(in the rows, 128 means zero)
Turns, then the turns between two rows, first turn first; the first pair answered:
Gake (before |-> after):
[121  86 122  99 108 132 122 158] |-> [118  85 148 138 117 119 100 138]
[148 134 119 137 113 108 114 117] |-> [151 134 106 118 111 115 122 126]
[139 161 114 119 130 137 126 132] |-> [138 149 130 111 120 149 125 148]
[139 146 152 125 132 152 120 132] |-> [142 153 149 136 137 144 117 121]
biki (before |-> after):
[123 115 151 138 170 187 161 125] |-> [117  71 158 124 146 162 157 127]
[156 106  81 132 121 112 139 160] |-> [160 133  76 138 136 126 140 159]
[147 146 103 125 137  94 130 110] |-> [145 130 105 123 127  87 128 111]
vuka (before |-> after):
[133 110  96 108 123  96 118 139] |-> [132 111  95 108 124  95 119 138]
[123 109 128 113 125 124 144 121] |-> [131 116 141 117 111 117 124 128]
[120 114 126 101 103 105 139 139] |-> [126 138 122 110 102  91 125 131]
[127 125 123 149 106  97 102 105] |-> [114 115 102 145 129 109 133  91]
niro (before |-> after):
[150 164 115  95 124 131 112 142] |-> [144 144  99  90 116 105 120 130]
[135 170  96 128 132  92 121 107] |-> [132 179  99 131 146 113 128 110]
[112  52 133 102  84 111 159 146] |-> [ 99  68 121 112 138 161 196 133]
Buri (before |-> after):
[133 170 131 122 135 131 131 125] |-> [127 155 136 117 141 150 144 133]
[140 110 127  78  95 123 115 187] |-> [120  71 148  96 109 133 125 180]
[129 146 113 126 161 138  94 148] |-> [120 134 119 124 165 150 104 152]
Then:
Between the rows of a pair lie 2 to 3 turns.
[141 154 136 128 138 118 107 121] |-> [129 131 128  97 139 147 137 142] : niro then Buri then Buri
[139 132 117  98 100 119 118 145] |-> [131 132 104  94 122 146 142 142] : vuka then Buri
[137 187 136 120 152 118  96 108] |-> [127 143 163  84 124 156 109 157] : vuka then Gake then niro
[121 171 121 142 153 134 117 128] |-> [108 142 130 122 151 165 138 150] : Buri then vuka
[137 162 139 164 136 130 103 117] |-> [122 148 116 158 159 136 135  99] : vuka then Buri
[119 106 129 148 134  92 117 115] |-> [124 142 101 140 161 113 136 112] : vuka then Buri then niro
[133 166 172 113 124 190 123 187] |-> [114  69 125  91  75  73 130 140] : niro then niro then vuka
[140 147 112 127  93  72 101 120] |-> [128 176 102 135 165 156 152 119] : vuka then niro
[133 104 172 145 162 168 149 140] |-> [135 121 142 172 172 116 138  92] : niro then Gake then vuka
[141 120 119  92  76  95 116 154] |-> [117  72 142 100  92 127 141 156] : Buri then Buri
[146  53 142  72  85 106 142 160] |-> [118  46 120 108 162 135 190 109] : Buri then niro
[113 131 178 161 161 190 133 155] |-> [130 178 153 191 172 135 108 113] : Gake then Buri
[137 167 161 158 119 108  90 132] |-> [113 157 132 154 174 157 147 114] : niro then vuka then niro
[127 153 170 159 102 147  85 154] |-> [ 97 135 113 152 168 176 162 115] : vuka then vuka
[133 126 130 119 123 107 137 110] |-> [127 117 151 130 132 130 137 118] : niro then vuka then Gake
[100 105 158 153 154 188 119 123] |-> [103  63 146 135 102 111  94 116] : niro then niro
[126 156 141 154 131 126 143 104] |-> [133 155 115 126 110 106 148 111] : niro then niro then Gake
[ 82  76 134 134 138 111 126  90] |-> [ 90  81 173 143 122 128  97 117] : vuka then niro then vuka
[104  69 183 133 129 166 124 156] |-> [135 139 125 161 117  58  82  92] : Buri then niro then Buri
[133 100 118 106  85  85 113 134] |-> [108  93  92 126 149 116 160  96] : Gake then niro
[131 117 217 174 125 164  92 121] |-> [107  87 194 161 157 195 141 114] : vuka then vuka then vuka
[106 101 121 103 154 202 172 161] |-> [155 175 169 151 102 133  63 158] : vuka then Gake then Buri
[128 149 157 159 163 176 122 123] |-> [136 136 182 155 114 143  85 141] : Buri then vuka then niro
[134 168 151 127  99 154 114 171] |-> [126 146  88 124  98  76 132 114] : niro then vuka
[146 123 138  90 127 145 146 131] |-> [153 127 162 124 118 113 110 114] : Gake then Buri then Buri
[149 196  95 118 127 118 108 124] |-> [120 110 103  72 107 148 151 161] : Gake then niro then Buri
[127 143 129 103 121 174 141 159] |-> [117 119  83 107 124 112 155 107] : vuka then niro then niro
[117 104  91 121 122 108 126 115] |-> [117 136 100 153 153 128 124 101] : niro then Buri then Buri
[142 182 118  93 136 148 123 148] |-> [141 139 141  88  96 119  98 161] : niro then Gake
[125 104 143 130 107 127 113 131] |-> [117 115 129 145 142 145 136 113] : niro then niro then Gake
[121 108 130 133 135 127 138 123] |-> [129 118 113 113 124 123 139 132] : Buri then Gake then Gake
[128 140 103 172 151 103 139  83] |-> [152 186 108 118 114 146 127 157] : Buri then Buri then niro
[118 158 102 112 153 143 132 122] |-> [106 123 130 113 154 165 140 133] : Buri then Gake
[121 139 147 173 156 146 110 126] |-> [128 165 103 149 164 144 129 123] : Gake then Buri
[120 146 120  87 140 178 159 173] |-> [151 193 112  98 104 110 106 159] : niro then vuka
[ 86 118 148 171 153 134 100 122] |-> [110 181 124 150 151 150  99 142] : Gake then niro then Buri
[128 108  87 114 121  67 134  92] |-> [133 103 102  80  89  83 130 136] : Gake then vuka
[166 192  96  95  86  88 100 150] |-> [135 115  64  77  93  69 148 124] : Gake then niro
[145 144 120 106 136 192 150 134] |-> [122 109 142 156 157 170 145  94] : Buri then Gake
[101 114 157 120 145 184 125 151] |-> [111 154 109 156 164 113 107  83] : Buri then vuka then Gake
[129 116 139 150 111  88 107 118] |-> [132 157 134 165 151 132 124 113] : niro then niro then Buri
[140 123 149 121  88  84  96 140] |-> [147 188 128 147 147 127 112 121] : vuka then niro then niro
[140 125 172 140  82 100  75 143] |-> [150 159 159 140  86  97  73 140] : Buri then Gake
[137 170 130 119 140 150 124 157] |-> [129 157 127 112 146 161 135 158] : vuka then vuka
[131 160 158 237 166 107 111  71] |-> [138 200  52 131 180 154 194 105] : Gake then Buri
[113 115 132 152 108  97 121 116] |-> [113 116 152 157 105 117 115 131] : niro then vuka then vuka
[129 147 134 100 103 140 125 161] |-> [122 140  97 102 112  98 139 123] : niro then vuka then vuka
[135 144 117  99 120 113 121 157] |-> [109  98 132 120 151 135 146 137] : vuka then Buri then Buri
[ 90 131 159 117 156 166 136 110] |-> [115 184 137 122 144 129 105  97] : vuka then vuka then Gake
[126 140 119  90 120 172 113 146] |-> [118  92 125 120 104 105  92 107] : Buri then vuka then niro
[147 172 118 142 124 154 109 129] |-> [136 155 136 156 138 172 115 125] : Buri then Gake then Gake
[117  92 118 151 137 106 118 107] |-> [125 108 101 142 133  95 115 103] : vuka then vuka then Gake
[121 125 131 197 190 143 145 104] |-> [157 174 164 183 139 142  90 154] : niro then Buri
[100  91 153 121 134 135 146 118] |-> [115 128 114 122 132  92 138  90] : Buri then Gake
[ 92  93 157 146 138  97 119 120] |-> [ 88  83 132 125 144  98 142 119] : Gake then vuka
[132 136 134 145 154 176 146  92] |-> [139 151 106 129 149 160 155  88] : Buri then Gake
[131 137  96  61 112 134 150 173] |-> [136 120 169 107  82 108  91 178] : Buri then vuka
[136 151  98 149 133 114  99 136] |-> [131 140  91 119 138 153 125 159] : Buri then vuka
[146 121  99  81  80  97 124 155] |-> [104  55 120 123 132 125 165 117] : Buri then niro then Buri
[152 206  96 144 149 116 140 111] |-> [118 117 127 110 151 189 185 156] : Gake then Buri
[135 128 157 114 151 162 154 135] |-> [148 122 138 115 112  80 121 117] : niro then niro then vuka
[119 142 146 105 146 170 133 166] |-> [100 110 111 101 163 144 166 131] : niro then niro then niro
[163 201 129 130 157 136 126 149] |-> [128 102 187 130 147 164 138 171] : vuka then Buri then vuka
[134 112  93  73 121 140 158 148] |-> [114  66 122 132 134 100 140  98] : Buri then Buri
[138 162 118 114 124 145 117 119] |-> [125 132 149 123 129 169 122 128] : Buri then Gake
[119 148 105 149 175 141 134  95] |-> [108 114 110 133 172 155 153 107] : Gake then Buri
[122 100 149 112 105 124 121 146] |-> [117 119 149 151 155 145 134 114] : Gake then niro then niro
[156 163 130 112 142 159 132 123] |-> [141 123 160 127 144 173 132 124] : Gake then Buri
[111  80 116 148 126  83 123  84] |-> [105 108 111 145 177 157 161  95] : vuka then niro then Gake
[107  59 154 130 114 121 136 124] |-> [152 178  90 122 121  94 119 109] : vuka then vuka then Buri
[ 91  83 123 105 153 167 171 115] |-> [ 91  82 147 154 163 144 146  87] : Gake then Gake
[126 137 147 106 143 146 138 145] |-> [125 115 154 106 123 128 127 145] : niro then Buri
[143 186 115 141 142 104 106 108] |-> [149 174 114  97 105 112 107 148] : Buri then niro
[133 109 144  86  83 162 134 166] |-> [146 138 163 151  86 105  79 123] : Buri then vuka
[122 164 141 167 163 169 144 117] |-> [147 162 153 123  88 143 105 169] : Gake then Gake then niro
[144 191 162 135 135 153 110 182] |-> [152 189  91 104 112  78 120 152] : niro then Buri then vuka
[126  70 145  97  99 132 132 158] |-> [157 162  95 124 115  79 105 113] : Gake then Gake then Buri
[114 111 121 116 157 177 170 134] |-> [111 103 110 147 167 131 162  89] : Buri then Gake
[113 128 164 180 158 146 127 103] |-> [142 185 152 160 140 147 107 126] : Gake then niro
[121 141 110 134 157 156 144 108] |-> [122 143 111 149 156 134 133  94] : Buri then Buri
[160 157  92  54  81 100 118 164] |-> [148 178  53  66 137 117 159 127] : vuka then niro
[136 161 139 112 150 188 134 145] |-> [132 146 171 169 148 143  96 108] : Gake then Buri then Buri
[121 128 138 134 173 212 135 126] |-> [142  98 154 107  71 120  71 151] : vuka then niro then Buri
[119 107 152 142 127  81  76 122] |-> [141 151 117 101 112  88  79 146] : Buri then Gake
[117  48 168 113  82 114 124 149] |-> [110  43 164 133  92 101 126 126] : Buri then niro then vuka
[124 148 148 117 122 140 108 129] |-> [117 141 149 117 133 152 116 129] : Gake then Buri then Buri
[147 163 166 169 129 129  84 138] |-> [141 188 113 150 170 154 128 124] : Buri then vuka
[125 151 122 130 136 147 139 116] |-> [126 119 135 119  99 117 123 127] : vuka then vuka then niro
[142 109 136 135 151  93 128 110] |-> [140  93 145 104 135 120 139 147] : Gake then Gake then Gake
[120 104  87 108 151 124 156 102] |-> [129 127  77 105 143 107 146  99] : Buri then Buri then Buri
[109 130 161 168 134 112 109 101] |-> [129 175  96 114 118 101 126 115] : Buri then Gake then niro
[120  75 101 104 105 104 144 150] |-> [110  87 117 167 141  90 134 102] : Gake then niro then Buri
[101 133 163 126 132 164 144 143] |-> [123 182 147 144 126 125 114 122] : Gake then Buri then Buri
[140 180 130 103 116 172 129 174] |-> [108 122 180 173 151 170 123 129] : Buri then Gake
